Y: 3 groups of rows, each row roughly a mix of its group's hidden directions:
Y (114 x 10):
[[ 14  19  -3 -18  19   0  16 -37   4 -51]
 [-43 -19   3 -16 -27  19   3  15 -33  23]
 [-12 -56  33 -24   6  -3  16  -6   9  10]
 [-12   0  -2   7 -33 -48 -27 -27  -8 -21]
 [-39 -45  27  15   4   1  20  10  -8  20]
 [ 17 -25 -35  39  12  26  10   1  15  27]
 [ 20  30  -2  10  41 -20  18 -37  -2 -18]
 [-34  22  11  -2  -4  15 -47  25  -6 -24]
 [-12  13  42   0  -8 -16   0  53  12 -12]
 [  9  20 -39  30 -15   5  12  45  -7  -5]
 [-11  20 -32  10  36  -1 -40 -25  17  -7]
 [  9  38 -44  31   1   3  20  -4  22  -8]
 [ -1 -33   1  13   0   0   3 -58  18 -22]
 [-28  -2  21  -3   1 -26   2  -4 -57  15]
 [ 12 -28 -44  -5 -24  -8  36  18   0 -18]
 [ 10 -36  23 -18  16   5 -36 -22 -26  23]
 [ -5   8  36  22 -21  27 -41  -4 -19 -20]
 [ 22 -45  -9  -6   9  -9  33   7 -33 -22]
 [ 32 -15 -22  41   1   0 -18 -35 -18  14]
 [-22   4  -2 -51  10  24 -26 -30   3   8]
 [ 28  20 -16 -21  16  14  40  31   7  22]
 [-29  39 -29  33 -15  22  17  -2  14  -1]
 [ 19  -8 -15  45   8  29   3   8  11  42]
 [ -9 -45  26 -18 -13  18  13 -26  18 -26]
 [  9 -41  15  22  18   8   0  40   0 -32]
 [-31   2 -11  -7  -3 -27  24 -43 -29 -18]
 [  9  43 -11 -27  22 -15 -13 -35   6  23]
 [-16  34  -8 -30  -5  28  36 -22  19 -12]
 [-16  32  12 -25  22   2  22 -19  38  25]
 [-40   9 -46   5 -18  -1   1   8  23  27]
 [ -3 -16  -9   7  -7  50 -10  10  12 -46]
 [-17  11 -34  22   8 -10 -29   8  -4 -48]
 [  7   4  20  46   0  13  -8  39  33   5]
 [ 33  -2 -25  28  24  -7 -18  14   4 -42]
 [ 34 -26 -35  16  19  21  -2 -33 -14  -8]
 [  1   6 -26  25 -28  -7  32  24  22 -35]
 [ 23 -13  35   7 -14  17 -20  24   0 -45]
 [ 28 -12  27 -20   2  36 -31  -2  23 -24]
 [-29  -6  -1  12  12  -1  41  16  33  35]
 [-27  35  20   2  -2  30  -3   3  35  31]
 [-47  -7  -1  -2 -12  15  24   4  32  35]
 [ 12  37 -15 -43  31  16   6  -7   6 -22]
 [  1   3  22  -7  20  -5  28  41  38  24]
 [ 11  37   3 -13  24  -7  -9 -54  -8 -12]
 [ -8  24 -11  29  -2   7   3 -20  58   1]
 [  0  35  13  17 -34  40 -21   1 -11  22]
 [ 28 -16  18  12 -29   8  18  44   4 -28]
 [ 27 -19 -31  -6  35  22  10 -38  -5  -5]
 [ 15 -20  -4  -1 -20  21  23  31 -20 -46]
 [-16  16  13 -30  40 -10  20  -9  38  11]
 [ 27 -29  30  14   1 -12 -27  14  40  -9]
 [ -7  18  17  -7  -6   0  34 -54  23  -7]
 [ -3 -45 -46  16 -12 -13   4 -18 -18   9]
 [-37  36   0   0 -26  35   8   6  28   0]
 [  8  24  27 -12 -11  -7  17  51 -20  23]
 [ 29 -14  10 -13  -1 -10  26  37 -42 -17]
 [ 28   9 -26  21   0  39   7  -7  -8  41]
 [ 30 -10  18 -29  16 -19 -19 -24  42   8]
 [ 10 -18  -5 -37  15 -15   4 -28 -39 -29]
 [ 33 -49  -8   4  -4  -7  -4  31 -28  -1]
 [-29  51 -20 -20  11  -2  22 -18   8 -12]
 [-18  17  64   7 -12  10 -19   2  -7  -8]
 [  9  -9 -30  -7 -18  16  42  41  -3 -17]
 [  7  -3 -10  -1  -4  20  29  41 -19  45]
 [ 12  40 -17  11   2   8  25  38  34  -4]
 [ 47 -23   7  -3  26 -32   0  29  10   4]
 [ 29   9  28   6  21 -20   3  35  19 -36]
 [ 14  17  23  15  11 -13  38 -47  15   3]
 [ 29  10 -10  17 -24  -7 -31 -32 -20 -33]
 [ -5 -33  21  -4 -15   2 -35 -26 -37 -19]
 [-12   1 -35  39 -10  -5  -7 -28  38  15]
 [ 21 -12   2  33   9 -11  13  58  -5  -7]
 [ -8 -29  23 -25  -8   7  -3 -29  -7  49]
 [ -4 -14  -8 -12 -11 -23  29   7 -49 -34]
 [-13  -9 -50  25 -11  -1  21   5 -39   7]
 [-17  17 -18  32 -10  26  33 -18   4 -36]
 [ 48 -27 -21  23  10   8 -11  14  31   0]
 [ 28 -19  20  38 -16  13 -15  29  32   3]
 [ 10   9  -6 -46   7 -16  12 -30 -42   6]
 [ 13 -12 -20  -4  33 -27  20 -46 -18   9]
 [  2   0  23 -10  37  -7  48  -1  32   7]
 [ 32  -2 -19 -17   1   0  51 -23  19 -17]
 [ 42  31 -23 -14   6  38  21   5  -3   7]
 [-53  10  38 -17 -16  10 -17  -2  -7  11]
 [ -9 -16   2  12  16 -32 -34 -16 -20  43]
 [ 49 -19  -1  13  30  -6  14  28  -5 -25]
 [ -6   5 -29  44 -22  -9  18   9  40  -4]
 [-13  29  34 -29  33 -17  13  -2  22  21]
 [-48   7 -14 -19 -23  22   9  -3 -29  24]
 [ 14  -4 -40  40  27 -15 -26  13   9  12]
 [ -7   6 -48 -16 -10  -3   1 -46  12  21]
 [-10  18  21  27  17  10  -2   2  31  49]
 [-25  -9  21 -50  -5  22 -23 -14 -17  17]
 [-15  -4  24  29   4  23  -7   9  -8  55]
 [  0 -18 -43  -8   7   7 -32  41  -5  21]
 [ -4 -18  -2  29  -8  42  -5  37  24 -23]
 [ -3  34  36  11  -5 -10  33  28 -13  27]
 [  1 -43 -17  16 -35   8  -8  36 -17  -9]
 [ 37 -30 -27 -14   7  15   0 -25  29 -22]
 [  2  31 -25  16  33   3 -24  11  27  33]
 [-23  31  -5 -26  11   2 -11   0 -24 -50]
 [-21  12  -9 -31  -8 -45   7 -10  29 -28]
 [ 11 -39  22  -2  16  -1 -43 -19 -27  11]
 [ 22 -41 -27   3  25  18  27  27  -5 -10]
 [ 30 -20  10   9   6  -9  14  53  29  -4]
 [-10  -6  11   1  24 -14  -4 -64  13  11]
 [-32  33   4  -3  21   3  22 -35  23  24]
 [ 34   1  23 -18  28 -10   6  -5 -36 -34]
 [ 35  16 -35  28  -2  24  -4 -14  33 -11]
 [  0  15  -3 -44   3 -23  37  26 -14  22]
 [  1  -1 -10  10  14  43 -11 -16  39 -36]
 [ 14 -13 -23  27  23  49   6  -5  28   9]
 [-12  -2  -4  15   9   1 -43  40 -11  38]
 [-24  21  44 -33  18  17   9  17  -4  19]]
one row of each group, then the others: which group is each in?
[-46  27 -17  17 -16  15 -11 -32  -7  18]
<125>
[-21   7  -1 -25  18  21 -51   1   1  30]
<101>
[-24 -28   0   7  18  -5  -4 -37 -19  44]
<22>

[  9 -29  20 -46 -24   9 -23  -4  28  -2]
<125>
[ 40 -29 -32  12  33  16  15 -11 -10   1]
<22>
[ 21  -3  30  47  -4 -21   9  32 -17  -3]
<101>
[  2   0 -30  31  24 -20  18 -47   2   6]
<125>
[-25 -19   8 -41  -3  -6  13  26 -11 -42]
<22>
[-12 -22 -56  -8 -32   9  16  -4   4  15]
<125>
[-25  33   2  20 -24  12 -17 -16  35  29]
<22>
[  8  13  12 -48  -1  13  29 -19  -7 -36]
<101>
[-11  35  12 -25  19  18  46 -16  14 -11]
<125>
[-27   3   7 -17   6  14 -24 -59  -7  -5]
<22>
[-16 -25  26  38   2 -38 -23   8  16 -12]
<22>
